In the data rows, the value 50 means zero.
Some points:
[62, 48, 47, 49, 40, 50, 43, 37, 52, 55, 42, 62, 53, 55, 51, 57, 44, 20, 34, 55, 74, 52, 53, 51,
 50, 37, 54, 56, 58, 67, 59, 50, 59, 43, 58, 41, 47, 18, 52, 51, 56, 51, 52, 59, 35]
[56, 46, 56, 51, 46, 35, 59, 49, 56, 63, 50, 60, 60, 13, 35, 61, 57, 48, 48, 45, 50, 44, 55, 48,
 59, 48, 19, 17, 55, 54, 48, 49, 47, 51, 55, 50, 54, 55, 60, 45, 52, 49, 57, 16, 52]
[52, 50, 46, 42, 48, 69, 9, 53, 46, 54, 48, 47, 43, 67, 45, 47, 54, 44, 44, 48, 49, 56, 54, 44,
 53, 52, 72, 73, 48, 53, 47, 42, 35, 55, 37, 58, 52, 48, 41, 39, 42, 53, 45, 36, 50]
[49, 47, 55, 48, 54, 57, 63, 66, 51, 52, 51, 43, 47, 50, 48, 43, 58, 68, 44, 48, 53, 63, 56, 50,
 58, 39, 52, 52, 47, 45, 45, 47, 43, 38, 59, 7, 50, 66, 47, 45, 56, 50, 57, 52, 34]
[36, 28, 61, 61, 51, 40, 45, 40, 35, 49, 54, 53, 40, 49, 59, 59, 45, 62, 71, 42, 55, 55, 52, 57,
 39, 46, 64, 57, 56, 49, 49, 58, 42, 38, 36, 53, 37, 67, 61, 47, 56, 49, 41, 46, 34]
[27, 40, 50, 63, 46, 55, 52, 40, 44, 54, 53, 54, 62, 59, 53, 65, 51, 48, 43, 61, 41, 34, 38, 44,
 39, 66, 59, 57, 29, 48, 50, 51, 37, 44, 55, 42, 56, 57, 41, 39, 30, 48, 35, 58, 50]
[50, 56, 45, 33, 48, 41, 54, 50, 61, 52, 19, 53, 51, 53, 55, 54, 52, 45, 51, 41, 46, 60, 47, 67,
 45, 52, 45, 52, 47, 14, 12, 69, 56, 55, 47, 48, 58, 57, 55, 51, 50, 42, 46, 48, 48]
[41, 52, 50, 47, 61, 47, 53, 68, 48, 61, 52, 41, 53, 51, 53, 51, 62, 41, 71, 51, 12, 57, 53, 46,
 54, 65, 54, 51, 50, 52, 45, 39, 47, 11, 49, 52, 50, 39, 49, 50, 53, 41, 51, 45, 61]
[43, 51, 58, 44, 38, 45, 44, 50, 51, 32, 54, 42, 50, 45, 52, 49, 34, 45, 44, 49, 54, 62, 58, 48,
 52, 52, 63, 42, 52, 58, 55, 47, 46, 62, 55, 64, 50, 48, 45, 48, 53, 46, 54, 67, 53]
[58, 39, 44, 51, 9, 59, 51, 54, 42, 10, 58, 47, 55, 50, 50, 57, 60, 50, 50, 51, 60, 47, 41, 63,
 38, 53, 61, 45, 47, 51, 54, 67, 50, 42, 57, 58, 57, 49, 45, 54, 50, 66, 46, 45, 62]
[53, 64, 26, 62, 55, 62, 50, 53, 11, 37, 46, 52, 54, 61, 54, 59, 37, 51, 55, 48, 49, 54, 54, 51,
 13, 52, 41, 61, 53, 47, 60, 51, 56, 54, 49, 54, 25, 52, 51, 49, 50, 52, 54, 58, 50]
[47, 48, 48, 33, 69, 48, 69, 56, 53, 62, 56, 47, 56, 62, 43, 38, 42, 53, 59, 46, 58, 55, 48, 37,
 57, 55, 39, 31, 55, 48, 58, 38, 50, 38, 53, 56, 52, 56, 34, 63, 44, 59, 56, 28, 33]
[39, 58, 56, 39, 31, 48, 58, 46, 57, 58, 56, 60, 66, 61, 44, 48, 39, 48, 53, 71, 65, 69, 53, 54,
 55, 55, 50, 56, 60, 55, 56, 47, 50, 69, 77, 48, 48, 56, 60, 35, 66, 53, 52, 48, 64]
[62, 65, 61, 36, 52, 56, 51, 51, 53, 46, 26, 56, 57, 52, 58, 45, 46, 67, 58, 62, 51, 40, 50, 57,
 64, 57, 56, 49, 57, 32, 36, 46, 32, 46, 50, 36, 58, 63, 58, 51, 57, 48, 52, 51, 47]
[36, 51, 55, 46, 56, 52, 51, 54, 49, 53, 55, 51, 32, 53, 51, 57, 53, 48, 50, 38, 42, 8, 53, 51,
 55, 49, 45, 45, 40, 51, 51, 52, 65, 49, 45, 55, 48, 49, 46, 58, 34, 44, 48, 42, 42]
[35, 54, 48, 43, 63, 50, 44, 56, 48, 65, 52, 40, 59, 46, 61, 53, 72, 61, 41, 42, 33, 38, 47, 50,
 56, 55, 49, 47, 50, 50, 52, 41, 50, 34, 37, 53, 49, 57, 59, 57, 57, 42, 43, 57, 24]
[67, 53, 51, 58, 48, 58, 56, 55, 54, 57, 53, 30, 21, 54, 57, 64, 55, 49, 57, 20, 49, 36, 59, 51,
 47, 48, 53, 50, 32, 48, 47, 52, 48, 54, 60, 59, 50, 53, 58, 41, 16, 49, 31, 57, 48]
[64, 60, 56, 50, 54, 47, 46, 15, 47, 50, 52, 36, 54, 52, 51, 52, 50, 29, 9, 60, 68, 57, 59, 51,
 49, 27, 45, 48, 60, 51, 47, 47, 61, 40, 49, 61, 53, 40, 51, 60, 46, 51, 54, 48, 72]
[37, 54, 43, 73, 49, 67, 32, 48, 57, 47, 51, 51, 44, 75, 73, 53, 49, 57, 47, 42, 38, 52, 52, 47,
 56, 50, 43, 38, 42, 51, 52, 54, 36, 56, 27, 41, 45, 49, 71, 48, 57, 54, 58, 46, 52]
[42, 47, 44, 44, 44, 47, 57, 57, 54, 58, 49, 48, 39, 47, 69, 54, 45, 50, 54, 61, 45, 44, 71, 44,
 45, 48, 57, 49, 37, 47, 47, 41, 58, 56, 7, 52, 51, 55, 66, 48, 55, 46, 46, 59, 43]
[60, 44, 60, 55, 51, 49, 66, 57, 55, 44, 47, 57, 65, 48, 37, 36, 48, 59, 49, 63, 37, 53, 58, 54,
 59, 45, 36, 45, 63, 59, 46, 50, 60, 54, 57, 57, 60, 56, 34, 44, 64, 50, 35, 45, 43]
[60, 59, 53, 53, 49, 42, 42, 52, 58, 53, 62, 55, 62, 56, 14, 50, 44, 48, 55, 58, 47, 46, 51, 55,
 56, 48, 57, 36, 57, 58, 61, 54, 71, 56, 66, 45, 51, 54, 11, 57, 63, 50, 55, 57, 54]
[78, 47, 56, 48, 46, 53, 55, 35, 59, 43, 63, 74, 45, 54, 48, 48, 41, 33, 27, 43, 38, 67, 42, 50,
 59, 51, 55, 57, 65, 59, 64, 46, 55, 49, 46, 56, 57, 39, 53, 49, 46, 43, 58, 52, 44]
[40, 49, 56, 62, 47, 61, 37, 59, 53, 48, 43, 38, 57, 41, 70, 61, 46, 58, 62, 46, 43, 60, 34, 48,
 54, 60, 62, 70, 58, 48, 47, 55, 63, 53, 52, 42, 60, 61, 61, 57, 44, 60, 38, 62, 52]
[53, 14, 7, 51, 47, 56, 53, 56, 28, 51, 60, 46, 51, 51, 49, 45, 43, 47, 47, 54, 47, 48, 48, 52,
 31, 47, 56, 50, 55, 58, 54, 47, 49, 59, 55, 53, 14, 52, 57, 62, 55, 53, 50, 54, 52]
[43, 52, 52, 43, 56, 49, 52, 34, 53, 49, 59, 71, 57, 49, 51, 50, 55, 31, 61, 54, 41, 47, 60, 45,
 51, 6, 44, 55, 45, 54, 52, 48, 44, 65, 50, 69, 48, 37, 45, 45, 47, 54, 65, 52, 65]
[55, 44, 65, 48, 56, 53, 48, 60, 57, 52, 45, 44, 50, 63, 53, 66, 36, 48, 53, 49, 62, 48, 55, 68,
 56, 67, 42, 64, 34, 42, 39, 47, 34, 50, 61, 54, 49, 55, 50, 57, 51, 68, 59, 66, 61]
[62, 48, 52, 52, 49, 57, 48, 26, 50, 49, 62, 45, 50, 50, 47, 50, 54, 69, 60, 48, 66, 50, 55, 52,
 51, 37, 54, 53, 47, 57, 54, 47, 63, 72, 47, 63, 53, 9, 47, 56, 53, 45, 51, 53, 70]
[52, 48, 46, 49, 64, 54, 48, 54, 52, 43, 45, 49, 49, 52, 52, 47, 67, 45, 52, 51, 57, 46, 51, 10,
 54, 51, 51, 50, 55, 62, 62, 58, 55, 49, 47, 50, 52, 52, 48, 68, 55, 8, 57, 51, 54]
[61, 48, 46, 52, 48, 15, 66, 48, 62, 55, 40, 43, 40, 28, 61, 59, 58, 57, 49, 66, 49, 57, 45, 49,
 46, 48, 27, 33, 43, 39, 56, 50, 45, 53, 60, 49, 47, 47, 35, 47, 63, 55, 59, 26, 49]
[33, 54, 48, 59, 51, 61, 43, 46, 49, 41, 46, 54, 30, 44, 44, 36, 41, 49, 56, 31, 54, 47, 42, 58,
 51, 57, 43, 58, 16, 48, 47, 45, 38, 52, 55, 53, 52, 49, 55, 55, 38, 47, 15, 46, 49]
[55, 52, 57, 44, 56, 56, 55, 62, 52, 39, 59, 33, 59, 48, 40, 53, 40, 52, 60, 61, 57, 57, 3, 48,
 49, 63, 55, 56, 45, 55, 56, 53, 53, 52, 43, 41, 49, 48, 52, 24, 54, 53, 53, 58, 48]
[19, 49, 49, 56, 53, 53, 49, 73, 53, 57, 47, 55, 32, 47, 42, 62, 52, 65, 43, 33, 56, 38, 48, 51,
 45, 45, 53, 57, 66, 52, 53, 51, 36, 39, 38, 48, 53, 45, 55, 44, 31, 52, 36, 59, 57]
[53, 61, 45, 50, 56, 40, 63, 43, 42, 48, 40, 57, 44, 39, 43, 46, 55, 41, 40, 46, 63, 51, 52, 59,
 64, 58, 59, 40, 45, 40, 39, 71, 62, 66, 58, 48, 56, 42, 51, 35, 51, 70, 50, 53, 62]
[61, 60, 52, 54, 51, 33, 48, 48, 58, 58, 57, 43, 72, 35, 44, 10, 59, 53, 47, 38, 52, 42, 53, 44,
 43, 53, 40, 64, 65, 53, 54, 47, 45, 50, 45, 43, 56, 57, 44, 61, 68, 47, 71, 38, 45]
[61, 57, 55, 52, 59, 36, 41, 50, 54, 54, 49, 64, 40, 40, 48, 16, 57, 61, 54, 77, 40, 61, 51, 46,
 44, 57, 41, 37, 64, 46, 46, 46, 60, 45, 60, 42, 56, 61, 50, 59, 35, 50, 69, 60, 40]
These points spread out most along one direction. Take the direction at right angles to it along which they spread out most. Go by this last direction. For each point below, how far along it does it lie, from 0 to 99? The average is 50, and the first point in the table lies past the average. One standard deviation of the points above along it is 16.
[62, 48, 52, 52, 49, 57, 48, 26, 50, 49, 62, 45, 50, 50, 47, 50, 54, 69, 60, 48, 66, 50, 55, 52,
 51, 37, 54, 53, 47, 57, 54, 47, 63, 72, 47, 63, 53, 9, 47, 56, 53, 45, 51, 53, 70] 78
[61, 57, 55, 52, 59, 36, 41, 50, 54, 54, 49, 64, 40, 40, 48, 16, 57, 61, 54, 77, 40, 61, 51, 46,
 44, 57, 41, 37, 64, 46, 46, 46, 60, 45, 60, 42, 56, 61, 50, 59, 35, 50, 69, 60, 40] 29
[53, 61, 45, 50, 56, 40, 63, 43, 42, 48, 40, 57, 44, 39, 43, 46, 55, 41, 40, 46, 63, 51, 52, 59,
 64, 58, 59, 40, 45, 40, 39, 71, 62, 66, 58, 48, 56, 42, 51, 35, 51, 70, 50, 53, 62] 56
[62, 48, 47, 49, 40, 50, 43, 37, 52, 55, 42, 62, 53, 55, 51, 57, 44, 20, 34, 55, 74, 52, 53, 51,
 50, 37, 54, 56, 58, 67, 59, 50, 59, 43, 58, 41, 47, 18, 52, 51, 56, 51, 52, 59, 35] 77
[39, 58, 56, 39, 31, 48, 58, 46, 57, 58, 56, 60, 66, 61, 44, 48, 39, 48, 53, 71, 65, 69, 53, 54,
 55, 55, 50, 56, 60, 55, 56, 47, 50, 69, 77, 48, 48, 56, 60, 35, 66, 53, 52, 48, 64] 60
[49, 47, 55, 48, 54, 57, 63, 66, 51, 52, 51, 43, 47, 50, 48, 43, 58, 68, 44, 48, 53, 63, 56, 50,
 58, 39, 52, 52, 47, 45, 45, 47, 43, 38, 59, 7, 50, 66, 47, 45, 56, 50, 57, 52, 34] 27
[62, 65, 61, 36, 52, 56, 51, 51, 53, 46, 26, 56, 57, 52, 58, 45, 46, 67, 58, 62, 51, 40, 50, 57,
 64, 57, 56, 49, 57, 32, 36, 46, 32, 46, 50, 36, 58, 63, 58, 51, 57, 48, 52, 51, 47] 29
[50, 56, 45, 33, 48, 41, 54, 50, 61, 52, 19, 53, 51, 53, 55, 54, 52, 45, 51, 41, 46, 60, 47, 67,
 45, 52, 45, 52, 47, 14, 12, 69, 56, 55, 47, 48, 58, 57, 55, 51, 50, 42, 46, 48, 48] 35
[55, 44, 65, 48, 56, 53, 48, 60, 57, 52, 45, 44, 50, 63, 53, 66, 36, 48, 53, 49, 62, 48, 55, 68,
 56, 67, 42, 64, 34, 42, 39, 47, 34, 50, 61, 54, 49, 55, 50, 57, 51, 68, 59, 66, 61] 52
[56, 46, 56, 51, 46, 35, 59, 49, 56, 63, 50, 60, 60, 13, 35, 61, 57, 48, 48, 45, 50, 44, 55, 48,
 59, 48, 19, 17, 55, 54, 48, 49, 47, 51, 55, 50, 54, 55, 60, 45, 52, 49, 57, 16, 52] 27
[47, 48, 48, 33, 69, 48, 69, 56, 53, 62, 56, 47, 56, 62, 43, 38, 42, 53, 59, 46, 58, 55, 48, 37,
 57, 55, 39, 31, 55, 48, 58, 38, 50, 38, 53, 56, 52, 56, 34, 63, 44, 59, 56, 28, 33] 29
[67, 53, 51, 58, 48, 58, 56, 55, 54, 57, 53, 30, 21, 54, 57, 64, 55, 49, 57, 20, 49, 36, 59, 51,
 47, 48, 53, 50, 32, 48, 47, 52, 48, 54, 60, 59, 50, 53, 58, 41, 16, 49, 31, 57, 48] 55
[37, 54, 43, 73, 49, 67, 32, 48, 57, 47, 51, 51, 44, 75, 73, 53, 49, 57, 47, 42, 38, 52, 52, 47,
 56, 50, 43, 38, 42, 51, 52, 54, 36, 56, 27, 41, 45, 49, 71, 48, 57, 54, 58, 46, 52] 52
